In the rows, 128 means zero.
Where one turn sends some rows of the set: a few examples, then the rows asked:
Z_719: [109 105 108 130  85 126 138 122 112  88 162 163 121 107 117 143 131 125
 124  89 161 103 143 120 128 129 145 140 158 127 149 109]
Z_647: [135 121 158 114 107 114 156 110 117 173 118 116 143 111 138 117  94 128
 135 115 134 153 165 160 145 121 136 145 106 113 124 123]
Z_652: [ 99 100 132 130 107 113 110 139 109 111 100 141 136 154 100 157 127 124
 143 166 143 101 151 158 126 168 164 106 155 120 133 144]
Z_386: [ 87  96 139 128 112 113 121 133 112  99 103 121 139 138 108 147 115 118
 147 183 138 101 158 159 130 150 151 104 145 107 119 145]
Z_242: [139 110 158 129 133 163 139 148 117 143 125 149 165 143 149 127 151 135
 138 142 167 119 116 129 123  99  86 133 146 143 138 143]
Z_901: [107 101 117 150 103 119 127 134 100  68 163 122 145 109 143 148 129 122
 136 116 165  96 148 126 132 124 147 132 136  99 108 146]
Z_689: [124 153 121 109  95  66 143 133 117 120 127 135 121 128 139 132 151 115
 146 157 114 146 100 113 117 132 107 120 104 106 115 125]
Z_208: [134 120 153 124 134 169 137 150 109 141 122 151 161 145 145 117 151 127
 137 130 161 120 116 126 128  95  86 136 144 140 144 140]
Z_940: [138 111 155 128 130 165 138 148 113 146 125 154 163 146 146 127 150 134
 137 139 164 118 115 127 124 102  86 132 148 147 141 137]
Z_823: [140 109 159 127 109 107 140 129  97 182 114 122 158 138 152 141  99 130
 136 117 133 143 160 153 147 142 151 141 113 117 110 134]
Z_382: [ 96 111 110 126  94 132 143 124 104  76 160 146 125 101 121 128 123 111
 129  92 147 104 149 115 139 112 138 141 148 111 140 113]
Z_834: [132 145 122 117  91  59 138 137 119 128 125 144 122 137 140 147 156 125
 144 158 120 143  95 114 111 145 116 117 112 117 115 126]
Z_563: [136 122 153 127 137 169 137 150 112 137 125 145 162 142 147 116 152 130
 139 135 163 120 118 130 128  95  84 134 140 138 141 143]
Z_805: [ 81 112 136 118 114 123 135 120 122  89 104 113 129 119  98 124 112 112
 149 179 132 109 162 161 134 130 139 109 137  99 129 139]
Z_642: [ 93 136 122 109 108 129 118 125 127 104  98 148 110 131  73 119 131 115
 135 135 137 115 153 162 128 147 152 117 149 120 167 132]
Z_66: [128 147 124 116  93  61 140 134 118 123 127 135 124 133 143 140 152 120
 146 161 118 143  99 116 115 138 111 118 106 109 111 127]
Z_877: [118  96 119 156  95 113 121 132 110  80 161 138 141 115 138 163 134 136
 129 113 177  95 142 132 122 140 153 132 146 115 115 141]
Z_887: [143 134 154 114 107 117 148 113 122 177 114 128 138 115 130 116 104 130
 129  96 139 156 161 163 143 128 142 149 107 120 139 125]
Z_315: [138 116 156 129 135 165 137 148 116 138 125 144 165 140 149 122 150 133
 139 140 167 120 117 132 125  98  84 132 141 140 137 146]
Z_704: [137 116 151 125 133 167 137 150 110 145 123 156 162 148 144 122 151 130
 137 132 161 119 115 125 128 100  87 135 148 144 145 136]
Z_987: [124 157 117 106  92  68 144 132 117 122 127 141 115 128 133 129 153 116
 144 147 111 148  99 112 118 133 108 121 108 111 125 120]
Z_727: [ 96 110 113 136 103 129 138 130  97  68 162 126 135 102 135 130 122 109
 136 105 149  99 151 117 141 110 138 138 138  96 120 129]
Z_633: [147 122 154 127 108 108 130 131 100 187 113 131 149 142 142 141 109 133
 131  98 138 145 156 157 144 150 158 144 114 124 126 136]
Z_318: [120  96 114 145  87 117 127 126 116  89 162 159 129 114 124 159 136 137
 122 100 176  98 140 127 119 142 154 134 157 129 136 123]
Z_725: [ 82 132 127 107 113 131 132 117 129  92 103 128 114 115  82 110 120 111
 143 155 133 115 160 162 132 129 138 114 138 106 152 132]
Z_450: [132 150 118 111  87  61 138 135 117 129 125 150 117 138 134 144 156 124
 142 150 118 143  95 113 112 146 116 119 116 119 124 120]
Z_676: [128 156 115 108  88  65 141 133 118 129 125 150 114 134 131 135 157 119
 142 144 113 147  97 112 115 140 113 122 113 117 129 117]
Z_182: [134 109 161 121 108 110 153 117 105 175 117 113 153 123 150 131  91 125
 140 124 132 147 164 156 149 126 141 140 110 112 110 127]
Z_637: [149 134 150 119 106 113 135 123 113 185 113 135 139 131 132 127 111 132
 128  89 141 152 157 163 141 142 153 148 112 125 140 130]
Z_964: [100 120 124 120 104 120 106 136 117 113  97 155 119 150  82 142 135 124
 135 140 141 107 148 160 125 166 165 112 156 126 158 138]

Z_823 -> Z_633
Z_676 -> Z_987
Z_719 -> Z_382
Where do these go?
Z_725 -> Z_805
Z_940 -> Z_704

Where one turn sends some rows of the set: a few examples, then the rows asked:
Z_413: [153 130 142 124 144 133 150 166 116 145 133 116 135  89 128 119 131 114
 127 113 121 153 172 136 124 145  69 140 147 128 122]
Z_241: [122 139 133 144 157 151 129 122 154 145 114 137 138 134 120 176  91 157
 104 115 158 154  82 112 138 128 141 129 151 153 164]
Z_134: [166 140 117 113 140 109 162 130 119 145 113 120 115  90 155 122 131 106
 112 113 111 110 149 131 115 126  85 155 137 137 134]
Z_500: [153 126 160 122 137 134  99 140 134 142 149 123 120 148 109 135 170 104
 142 147 118 165 133 151 113  88 139 129 121 137 148]
Z_207: [158 144 161 132 130 163 103 150 133 144 142 124 123 150 125 132 170 110
 138 150 120 166 132 168 124 107 127 102 124 139 132]
Z_618: [166 147 145 111 132 134 100 122 134 141 135 124 112 145 131 141 168 103
 137 147 109 133 122 154 118  82 141 127 123 142 147]
Z_663: [118 137 133 137 159 148 122 118 148 152 116 138 131 128 115 180  99 159
 111 112 154 149  84 109 134 122 141 132 153 155 160]
Z_32: [119 136 127 154 127 169 152 131 120 142 116 143 156 142 125 160 108 139
 108 130 183 148  90 112 135 158 143 117 152 141 153]
Z_600: [172 120 141 132 131 125 163 150 117 149 118 115 133 141 140  91 145 106
 107 143 117 161 150 130  87 132  95 140 123 140 151]
Z_541: [115 133 133 139 159 148 123 121 149 154 118 139 132 127 111 177 100 157
 111 112 156 154  83 108 132 122 142 132 152 157 161]
Z_160: [121 136 153 137 119  99 119 145 137  81 129 129 102 115 116 145 134 130
 128  84 157 124 138 133 143 142 140 103 123 123 142]
Z_301: [168 128 149 113 137 134 133 161 108 152 134 113 141 130 122 107 143 110
 130 136 109 165 170 129 105 127  84 148 145 132 139]
Z_166: [119 134 153 146 116 108 128 145 132  92 124 131  95 113 118 139 143 133
 122  85 159 125 134 134 138 147 139  89 115 131 134]
Z_136: [161 146 145 132 127 153 118 129 135 150 127 127 108 151 142 129 177 106
 128 151 119 143 116 164 111  99 139 103 112 150 135]
Z_274: [120 142 135 150 155 161 130 127 150 150 113 138 134 133 120 175  97 160
 106 113 157 158  83 116 137 134 136 118 149 156 156]
Z_355: [153 107 136 140 143 104 175 155 126 138 126 116 131 102 132 104 127 106
 107 119 132 159 159 127 101 138  87 153 125 129 145]
Z_89: [178 138 128 109 129 125 151 129 109 158 113 117 120 128 150 107 152 107
 116 137 100 124 147 128  93 117  97 149 134 147 143]
Z_675: [177 145 146 115 133 152 135 159 109 148 126 114 143 130 139 110 142 112
 129 138 105 153 163 141 115 136  77 135 150 135 130]
Z_640: [179 151 146 117 130 131 103 132 147 114 136 121 134 157 138 137 145  98
 127 152 116 144 120 160 135  93 138 137 125 129 157]
Z_552: [121 140 151 134 118 106 117 142 131  87 127 131  96 111 116 146 140 132
 130  84 154 120 138 133 144 141 138  98 126 128 134]
Z_981: [168 145 132 124 139 136 153 160 122 133 122 116 137  95 149 119 120 112
 119 114 119 138 162 143 137 149  66 139 148 127 122]
Z_564: [124 137 147 137 116  95 126 137 136  83 124 131  96 114 122 142 137 129
 121  86 157 116 132 131 137 139 144 103 116 128 142]
Z_127: [118 139 132 150 156 159 133 123 153 152 111 139 130 131 121 173  99 159
 104 115 159 154  81 117 134 133 139 116 146 158 155]
Z_81: [148 111 142 127 148 112 157 162 120 141 135 116 134  93 120 112 130 110
 122 113 128 162 170 126 109 137  78 154 138 129 136]
Z_352: [173 147 124 118 139 120 158 143 125 129 117 116 132  96 157 124 117 106
 114 116 113 120 154 138 133 138  75 154 145 127 134]
Z_375: [126 135 119 137 131 141 146 117 124 129 118 141 158 143 123 167  98 132
 107 127 177 131  88 101 136 140 151 147 155 137 172]
Z_202: [128 141 149 141 114 104 127 139 137  81 120 129  98 117 127 141 135 129
 118  86 156 116 131 136 143 146 141  96 118 128 139]
Z_423: [112 136 135 144 159 161 125 123 145 158 116 139 128 127 112 179 105 161
 113 112 155 155  85 112 131 128 138 121 151 159 153]
Z_629: [112 132 127 123 135 147 125 119 110 150 129 141 149 126 100 177 115 138
 129 122 169 133 102  95 132 130 147 146 165 139 159]
Z_380: [165 127 153 133 133 118 116 137 149 121 140 120 130 164 126 124 154  99
 122 153 126 166 121 151 114  93 145 136 111 130 164]
Z_528: [110 128 124 125 134 141 134 112 109 153 125 142 142 128 104 173 118 136
 123 123 169 128  97  94 124 127 154 146 159 146 161]
Z_441: [124 129 126 137 130 145 141 126 123 127 125 138 164 142 115 168  96 133
 111 129 180 143  94 100 139 144 149 148 159 132 171]
Z_609: [155 129 122 129 138 115 176 134 117 157 111 122 108  93 151 111 144 110
 108 116 119 119 149 131  99 132  88 140 126 145 130]
Z_60: [171 118 146 122 136 121 149 157 114 144 129 111 143 139 126  99 142 107
 120 139 114 169 161 126  95 127  92 154 134 131 153]
Z_212: [109 141 128 136 128 174 136 123 104 162 121 145 142 124 113 173 124 143
 125 124 170 132  98 109 133 146 141 118 163 151 140]
Z_576: [172 129 133 126 129 130 164 139 109 162 111 118 122 136 149  96 155 108
 110 141 109 142 146 130  85 129  97 135 124 150 140]
Z_426: [113 138 133 142 158 158 125 119 146 161 114 140 125 126 117 178 106 160
 112 110 154 149  83 113 132 127 138 121 150 161 153]
Z_750: [190 149 126 105 131 126 144 134 114 142 113 114 133 134 155 112 136 103
 115 138  99 125 148 133 109 122  91 154 143 137 146]
Z_12: [121 136 133 146 157 149 129 121 155 145 113 137 136 133 119 174  93 156
 104 114 159 156  81 112 135 127 141 129 149 152 165]
Z_13: [177 154 154 136 128 156 111 148 148 118 133 123 138 162 142 129 148 103
 126 153 124 161 123 171 137 114 128 109 122 130 144]
Z_529: [123 135 153 146 116 104 125 147 138  81 126 129 102 117 119 138 134 131
 121  86 161 129 135 136 143 148 139  95 115 125 140]
Z_721: [117 132 151 140 116  99 125 139 132  91 126 132  91 111 116 143 143 133
 126  85 156 119 135 131 133 140 144  97 117 131 138]
Z_890: [170 139 148 147 126 141 131 137 148 128 127 125 124 165 146 118 159 100
 113 156 129 160 113 164 114 107 141 110 104 139 151]
Z_799: [124 145 151 139 115 111 123 141 133  89 122 132  96 111 124 144 139 135
 126  84 154 116 134 139 144 147 137  90 121 131 132]
Z_816: [190 154 135 113 129 144 140 149 115 138 117 113 144 135 155 110 131 107
 120 139 102 138 154 143 120 135  80 141 147 132 138]
Z_850: [104 133 127 142 129 169 141 123 106 165 120 144 138 128 111 168 129 143
 122 125 175 137  97 104 124 145 146 118 156 152 144]
Z_317: [123 144 122 149 126 170 151 126 120 142 111 143 153 141 133 163 107 138
 107 131 178 136  87 113 140 157 142 118 154 144 152]
Z_70: [155 117 129 144 138 112 185 146 122 148 113 120 118 102 147 101 136 109
 101 120 130 143 149 132  97 141  88 137 118 140 136]

Z_160 -> Z_529
Z_576 -> Z_89
Z_640 -> Z_13
Where do these go?
Z_609 -> Z_134
Z_850 -> Z_528

